A single turn carries every row of the set below to another of its rows. Some are shown first; where does it send the rows asked next?
Tafa: [  1  -2   7   2 -12  -1   8   0  10 -10  12  -3 -14  -1  -3 -11   1  -1
   3  -8   7   8   5  -5  -3 -11  -1   5  -1   0  -3   0  -2  -7  -5  -3
   4  11   5   5  12  -2  -6  -8   6   8  -5   1  17]
bope: [  1   2  -7  -4  -6   9   8  -5   6  -3  -1   5  -3   3  -5  -5   5  -8
  -6  -5 -13   7   0   0   0  -7  -1  -1  -6   3  10   3  -5   3  -4   6
   3   7   2  -5  19  -1  -7  -6   2   5   0  10  13]
feru: [-13  -1  -3   0  -5  -3  -1  -4  17   1  11   1  -3   0 -10  -3   1   1
   3   2  -6   6  -1   1 -15   4   3   7  -1  -5   3  -6  -4   6   2  -4
  -7   3   5   6   3  -5  -4 -10   7  10  -6  -2   6]
bukev: [  1   8   5  -2 -13   0   9   0  14   6   3   3  11   3 -18 -12   0  -4
   2  -5  -2   7   1  -6   1  -2   0  -2 -12  -5   1   2  -1  -9   6   5
  -5   8   3   2   6  -1 -14  -4   1   4  -6   4  16]
zarag: [ -3   1   0   4 -20   2  -4  10  19  -6   6  -4  -1   4  -8  -7   2   1
  -7  13  -3  11   3  -3  -2   7  -2   5   3  -3   4  -1   7  -3  -6  -2
   4   3   3   4  12   1  -8 -11   0  13  -5   3   4]
Zafi: [ -9  -3   3   2  -7   2  -2   3  12  -1   3  -6  -9   4  -3 -10   0   5
   3  -4  -9  10  -2  -2  -9   1  -4   6  -2   0   5  -4   1   9  -1 -16
   2   4  11   3   7  -4 -14  -4  10   6  -2  10  -2]
zon: [  1  -4   1   4 -15   4  -1   3  32  -1   6  -3  -5  -7 -13   0   6  -2
   2  -5  -5   4   3  -2  -4   0  -6  -2  -5  -2   3  -3   1  -2   7  -7
  -7  -1   5  -2   7  -4  -4   0   1   4  -7   8   9]
kavov: [  0  -1   0   4 -15   5   0  10  20   4  -3   3   6   4  -8  -5   2  -5
  -4   0  -5   8   1   3  -4   7  -4   5  -4   9   1   0   1   4   0   0
   5  -3   5   9   8 -10  -7  -6   7   8 -11  15  -3]
vudi: [  0   8   5   0 -14   7  11  -2  10   1   4   5   8  -1 -16 -14  -2  -5
  -5  -2  -1   9  -1  -3   2  -8  -2   4 -11   0   7  -3  -1  -8   4   3
  -9   9   3   0  14  -3 -14  -5  -2   7  -1   3  15]
melu: [  7  -5  -1   6 -12   2   5   1  10  -1   4  -4  -6   3  -1  -5   1  -7
   5  -7   5   8   3  -6  -6 -20  -1   2  -2  -7  -4   1  -2  -7  -2  -2
   2  11  -2   4  11  -3 -13  -7   6   6  -2  -5   5]
kipok: [ -2   3  -4   4  -3   0  16   2  16   2  -3   0  -3   7  -5  -8   2  -4
   1 -18  -4   3  -1   4  -8 -17  -8   1   4  -2  -1  -5  -2  -2  -3  -2
  -1   9   8  -3   7   0  -4  -3   9   4  -4   6   2]
rapad: [ -8  -2   5  -1  -9  -6  -2   0  14  -4   9  -6  -5  -3  -5 -14   0   2
   2  -5 -13  10  -4   1  -8   8   3   8  -4  -3  -1  -3  -1   4   6  -9
  -3   4   9   5   8  -3 -11  -4   6   3   1  12  -1]
redu: [  3   2  -6  -3 -13  -1  -3  -2   1   0   3   9  -8   9  -4 -12  -6   1
 -13   3  -4   7  -4   2   0   0   1  -7  -1   6   2  -1  -8  -5  -7  -4
  -3   5  -2   1  14  -1  -3  -8  12   9  -5   2   8]
vikiz: [  4   4 -15   0  -4   1   7  -1  -1  -5   6   4 -11   2  -4 -12  -8   0
   1   1  -4   9   0   3 -10  -2   3  -4  -5  -2  10   0   2  -6  -7  -5
  -3   9  10   3  10   4 -10  -5   7   9  -2   6   5]
ner: [  7  -5 -11  -3  -9   0   4   6   9  -4   2  -1 -10  -3 -10 -13  -6  -1
   0  -7   0   1   4   3   4 -11  -5   2  -8  -3  -5  -3  -5 -13  -6  -3
  -4   9   7   1   2   4 -11 -10   6  10  -2  -3  13]
leli: [ -2  -1  -6  12  -9   3  10  -4  10   4   1   2  -7   6  -7  -8   6  -8
   0 -21   0   1  -2   3  -2  -8  -2  13  -1   1   1  -6  -3  -2  -5  -2
   4   6   8   2  10   1  -8   0  12   9  -4   7   4]
Fulo: [ -3   7  -5   0 -18   3  -4  10  22  -4  10   1   0   1  -5  -4   5   4
   0   7  -3  13   1   1  -8   7   0   7   3  -1   1   0   6  -1  -3  -5
   2   2   9  11   8  -4  -9  -9   5  13  -2   8   6]
lebi: [  2  -4   1   0 -14   5   9   2   4  -6   8  -1  -8   1  -8  -8   0  -3
  -7 -11   3   7   9  -6  -3 -14  -3   6  -3   1  -1  -4  -5 -10  -3  -3
   3  16   5   1  10  -5 -10  -6   6   6  -3  -2  15]
vas: [ -3   1  -1 -13  -3   1  11   3   5  -2   5   8  -3   4  -2  -7   2   0
   2  -9 -13   4   0   1  -4  -4   2   2  -7   0   2   2  -3  -2   2  10
  -2   2  -2   3  16   5  -6   2   4   7  -3   6   3]
Tafom: [  1  -1  -4   1 -18  -4  -7   4  20  -7   3  -7   3   0 -10  -3   8  -1
  -2  -8 -11  -5  -1   4 -10   5  -3   1  -4  -4  -1   0  -2  -8   3  -7
  -2   3   3   0  12  -1 -11 -11  12   8  -5   1  -2]
Kom: [ -2   5  -1   3 -15   8   3   1   9   5  -2  -2   2   7 -13 -16  -2   0
   1  -2   0   3  -6   1   1  -6   5  -1  -1  -2  10   0   3 -13   7 -10
  -1  10  14  -3   8  -4   1  -2   0   9   1   1   0]
tisu: [  2   4  -7   9 -15   3  10   1   5   2   0   9   8   3  -7  -9  -7   0
  -1  -5  -2   4  -5   3  -6  -8  -4   1   1   5   7  -7   5  -8   3  -1
  -4  14  10  10  10   4  -3 -11  -1   8  -8   9   0]
dip: [  4  -1  -4   5 -11  10  12  -1   7   6   4  -1  -6   4 -10  -8   7  -7
  -3 -17  -3   2   3   1   0 -12  -6  11   2   3   3  -7  -4  -5  -5  -3
   2  10   8   0   8  -3  -7   2   9   8   3   8  10]
binu: [ -7  -3  -3   0 -15   4  -4  11  17  -3   2   3   3   3  -4  -4   3   4
  -4  -2  -5   9  -1   2  -6  11  -1  12  -4   2  -1  -3   3   0   2   0
   1   2   8   6   7  -9 -12  -2   7  11 -14  12  -1]
Kidet: [  2  -2  -5   2 -15   4  -3  -1  21  -3   9  -8  -6  -5 -12   0   6  -1
   6   1  -6   8   4   8  -4   6  -6  -3  -7  -1  -3  -4   2  -7   3  -6
  -7  -1   5  -4   7  -5  -1  -5   7   7  -9   5   6]
Bara: [ -1  -2   0  -2 -12   1  12   6  14  -4   5  10   1  -4 -11 -19  -5   2
   0   2  -4   8  -2   5   9  -7  -1   7  -5   0  -2  -2   0 -10   5   5
  -1   6   0   4  12   5  -8  -3  -5  13  -1   6  11]
vir: [  3   5  -4  -3 -10   4   6  -2  -3  -4   7   7  -7   4  -3 -10  -4  -6
 -13   1  -5   8   0  -1  -1  -5   0  -5  -1   4   8   2  -8  -4  -2  -5
   2   8   3  -7  15   0  -6  -6  13   8  -2   5   6]
nosap: [ 10  -6  -5   5 -10   3  12  -2  13   4   1  -7  -9   7  -5 -10   3  -9
   5 -11  -1   5  -3  -2   1 -14  -4   7   5  -5  -3  -4  -2  -6  -2   0
  -4   3   2  -2   9  -6 -11   4   8   8  -5   8   2]
vel: [  3   8  -4   0  -8   5   9   2  15  10  -1   5   5   7 -13  -9  -1  -4
   3   7   0  10  -6  -7   0  -9  -5   3  -4  -1  -2   1   5  -9   3  -6
  -7  12  -3  -1  10   0 -14  -5  -2   8  -6   4  13]
sab: [  0  -4   0   6 -14   4  -5   2  25  -9   9  -3  -3  -5 -10   0   4   2
  -1  -2  -7   9   1   4   0   3  -6   2  -1  -2  -3  -3  -3  -3   9  -4
  -2  -3  10  -2   1  -3  -9  -4   2   8  -9   9   2]
dizo: [  9   0   0   0  -7  -5   2  -2   4  -1   3   7  -7   7   0 -11  -1  -9
  -9   3  -8   6  -5  -7  -7  -7   2  -4   0   6   3   2  -4  -1  -2 -11
  -2   6  -3   5  15   4 -11   1   5  11  -3   4   2]
fuled: [  4  -2  -4  -3  -9  -1   9  -2   4  -7   0   6  -8  10  -3 -13  -8  -4
  -7   7  -1   4  -5   3  -7  -3  -4  -6  -4   5   4   0  -4  -4 -12   0
  -3   8   8   3  11   0  -9  -5   7  13  -2   0  -1]
Peg: [-6  1 -3 -7 -9 -3 -4 -1 21 -2  8  1 -6  0 -8 -1  2  0 -1 -1 -6  9  2 -3
 -7  6 -6  9 -9 -5  2 -4 -4  6  3 -7 -4 -3 12  7 -2  0 -9 -7 10 10 -6  1
  6]
vum: [-13  -1  -1  -6  -5  -3  -1   1  20   1   8   0  -6   0  -5  -5   2  -2
  -3  -3  -4  12   4  -8  -9   3  -2  11   1  -6   2  -1  -4   3  -4   0
  -8  -2   2   6   2  -3  -9  -9   9   6  -6   2   9]
vem: [ -7   2   5  -3  -7  -1 -11   4  13  -5   4  -7  -6  -2  -3  -7   7   5
  -3  -7  -7   8  -3   0  -8   3  -1   7  -5  -1   4  -4   3   3   1 -13
  -8   0  13   6   6  -1 -12  -4   4   8  -5   9  -1]
Kap: [ -1  -3  -1   0 -13  -1   2  10  18  -2   0  -4   3   5  -9 -10  -1  -1
  -2   2  -8   7   2   4  -1   8  -4  11  -5   7  -6  -7   1   1  -1  -1
   2   2   9   7   5  -9  -3 -10   8  12 -16  12   7]
Purup: [  4   0  -4  -4 -14   5   4   4  14   7  -8   2   4   8  -3 -15  -6  -5
   0  -2   0   5  -7  -7   3  -6   0   4  -2   3   2   2   5 -13  10 -10
  -4  13   2   1  12  -3  -3  -3   1   5  -2   8   2]
Ker: [  2  -2   1  -3  -7   3   9   2  14   1   1   5  -2   6  -1  -8   2 -10
  -5  -6  -7  15  -2   4  -6  -4  -2  -3  -8   4   3   1   0   2  -7  11
  -3   5   2   3  18  10  -5   2  -1   4   3   8   3]
teb: [  0   4  -6   5 -13   6   9  -1  11   5  -4   6   0   3 -13  -8 -10  -3
  -2  -3   1   4  -4   4  -3  -2  -2  -7  -2   4   0  -5   7 -12   3 -11
  -1  16   9   3   8   1  -3   1  -1   4   4   6  -1]
per: [ -4   6   1   9 -14   1  -6  11  18  -1   6  -3   3   4  -4  -5   5   0
  -3   6  -8   9   6   4  -6   4   1  12   0   2  -1  -6   4  -3  -5  -7
   2   6   3   6   6   3  -4 -13   1  12  -1   5   4]
tivi: [  5   0  -4   1  -7   6   3  -1  15  -1  -1   3  -6   9  -7  -5   4  -2
  -6  -3 -17  12  -5   4  -4  -3  -2   0  -6   7   7   5  -6   2  -1   5
   3   7   4  -1  18   5  -7  -4  -3   1  -1  11  13]
pufiv: [ -1  -1  -5   5 -20  -2 -11   2  19  -6   5  -4   5  -5  -9  -1   5   2
  -4  -8  -4   1  -2   1  -3   1  -2  -3   3  -6  -2  -5   2   0   1  -7
  -3   0   7   7   5  -4 -10 -12   7  12  -7   4   2]
taf: [  5  -7  -9  -3  -3   3   4  -9   9   2  -3   3 -10   4  -7  -4   0 -12
  -2   3 -11  12  -5  -6  -3  -4  -3   1  -4   5   1   2  -1   4  -2   2
   0   6   1   4  16   3  -5   1  -3   8  -3   4   8]
Zin: [ -5  -3   1   0  -7  -5   8  -1  10  -5   1  -3  -9  -2   1 -14  -3  -1
   1  -5   5  10   6  -1   2 -11  -8   0  -2  -6  -5  -2   0 -12  -7  -1
   0  13   2  -3   5   2 -10  -6   6   4   1   2  11]
fepel: [ -2  -2   2  -5  -7  -3  12   5  17   1   0   6   5   3 -17 -10  -2  -3
  -6   0   0   0  -2  -1  -2  -4  -3  -4  -2   0  -2  -1   3 -14   5   5
  -6  12   1   4  11   3 -13   0  -3   7  -3   5  16]
pokav: [ -3  -2  -2   4 -19  -3  -9   0  14  -1   4  -5  -1  -5 -15  -3   2   0
  -4  -5  -2  -4  -4  -3  -3   3  -8  -1   0  -2  -1  -2   1  -9   3 -10
  -2   5   7   2   7  -2 -14 -10  11   8  -5  -1  -3]
sesiv: [  1   3   0   0 -17   9   9  -3   7   4  -1   4   6   5 -11 -14  -6  -5
  -5  -2   0   4  -5   0   3  -9  -1   3  -4   2  14  -4  -1 -10  11  -5
  -2  12  13   1  13  -4  -2  -4   5   9   3   3   4]
gaf: [  7   1   2   1 -10   6   8   6   7   1   5  -2  -2   5  -4  -2   5   2
   4 -18  -9   0   2   3  -4 -14  -9   1  -2   3  -1  -8   1  -6  -1  -2
  -7  10   7  -1   9   9  -3  -2   1   3  -4   7   2]

Ker goes to kipok
binu goes to vem
Now find these:
taf goes to nosap
leli goes to Kom
gaf goes to tisu
dip goes to sesiv
Kap goes to rapad
vum goes to zon

